In the rows, 128 means zero.
One turn moves each row of this set onto another row. After a few examples, where does it send each row asked below?
Q_535: [163 104 123 105 130  81 120 135 145 113 121 138 107 151 126 134 149 164
 132 140 161 151 102 152  90 124 133 123 133]
Q_553: [166 112 141 122 128 125 110 135 158 121 125 137 123 163 117 101 145 134
 146 146 153 130 108 151 105 117 171 147 138]
Q_360: [164 105 137 123 127  88 135 148 144 126 126 125 127 161 120 115 151 145
 119 125 161 147 103 158  96 101 146 136 137]
Q_474: [ 96 158 159  95 150 112 176 110 132 136 149  91 120 137 126 130 100 124
 127 140 103 133 144 103 158 107  92 155 116]
Q_968: [ 88 162 144 110 159 121 154 114 130 126 135 113 122 119 134 126  83 140
 107 149  91 122 102  86 133 140 109 133 128]
Q_796: [152 100 133 127 127  88 134 142 141 117 129 137 122 158 114 101 162 152
 115 122 156 156 105 154 111 104 146 139 138]
Q_3: [184 117 125 111 126  85 111 154 158  97 138 137  94 150 130 134 142 155
 142 150 155 153 126 139 102 111 133 143 119]
Q_578: [113 165 156 103 157 129 135 110 142 151 143  99 107 132 149 138  79 120
 129 127  84 145 126  89 154 139 106 130 128]
Q_24: [172 119 125 113 127  89 111 149 157  91 143 148  93 151 130 119 152 157
 139 148 148 155 126 137 116 111 136 149 121]
Q_781: [154 106 142 120 127 100 128 140 136 117 110 128 114 163 103 109 152 144
 123 137 166 148  96 159 115 103 156 139 139]
Q_649: [102 158 160  86 152 120 164 104 136 140 154 105 127 131 130 133  95 123
 129 147 102 129 143  96 146 125  88 148 118]
Q_323: [ 79 163 142 126 163 117 155 106 152 124 132 106 108 123 145 136  89 137
 129 149  85 118 114  88 128 129 122 135 118]
Q_794: [117 161 156 104 151 120 142 123 124 154 140  97 114 136 137 136  80 124
 113 121  93 154 125  91 162 126  99 133 128]
Q_817: [ 81 167 143 127 156 106 168 124 135 116 129  98  98 130 129 140  88 139
 109 143  90 133 110  88 145 113 110 150 118]
Q_81: [175 113 136 127 120 109 124 143 168 126 138 134 127 163 137 108 145 131
 138 133 152 132 121 151  88 107 160 144 137]
Q_401: [156 117 131 135 132 108 115 136 171 105 117 124  90 166 123 118 146 146
 158 147 150 140 122 148 108  97 167 152 126]
Q_890: [154 103 120 107 135  82 113 126 142 110 129 147 105 151 126 119 164 168
 135 137 152 153 108 149 106 126 134 122 132]
Q_92: [170 116 127 135 128  93 121 144 180 109 134 129  97 162 134 129 144 143
 156 141 147 140 131 143  94  97 154 146 121]
Q_961: [ 69 159 149 133 164 109 174 106 142 133 120  93 113 127 132 133  88 139
 115 132  88 119 106  93 130 114 124 138 126]
Q_754: [172 123 129 106 125 100 105 153 151  93 129 139  87 157 118 125 141 150
 148 165 154 151 115 136 121 111 146 148 121]
Q_898: [ 84 153 159 107 156 106 182  99 144 141 135  85 112 141 129 140 103 129
 134 132 102 133 141 104 153 104  93 150 112]
Q_392: [ 95 156 150 117 163 105 150 106 144 149 124  88  93 140 141 154  88 132
 129 117  86 159 123  97 154 117 103 121 124]
Q_763: [ 98 152 154 112 164 122 144  97 145 162 129  93 109 137 148 142  84 122
 131 112  88 145 115  97 138 131 113 123 128]
Q_249: [ 96 172 148 125 152 124 161 127 139 126 138 105 121 126 137 123  80 128
 105 147  88 120 119  84 143 118 120 152 126]
Q_655: [157 111 127 135 133  94 119 134 181 102 138 135  95 160 140 115 162 148
 158 134 143 146 133 143 105  98 160 147 121]
Q_104: [ 80 150 157  97 162 110 173  82 147 146 134  91 114 136 135 144 102 133
 144 137 100 129 140 108 138 117  98 136 115]
Q_44: [ 90 154 152  90 160 120 161  87 145 148 145  98 124 131 137 136 100 127
 144 146 101 121 137 101 136 131  98 140 119]
Q_761: [105 161 159 127 151 116 155 118 140 150 134  86 103 143 138 141  83 116
 120 110  89 153 129  96 162 105 113 141 122]
Q_540: [154 110 128 106 140  94 107 128 142 109 112 134  94 153 111 128 157 163
 143 149 160 150  95 150 103 128 144 123 127]
Q_353: [164 109 136 125 127 114 118 138 163 122 144 144 127 158 133  92 158 138
 137 133 146 137 123 148 105 110 161 149 140]

Q_392 turns into Q_761
Q_249 turns into Q_968
Q_781 turns into Q_754
And these:
Q_3 turns into Q_81
Q_890 turns into Q_655
Q_104 turns into Q_898

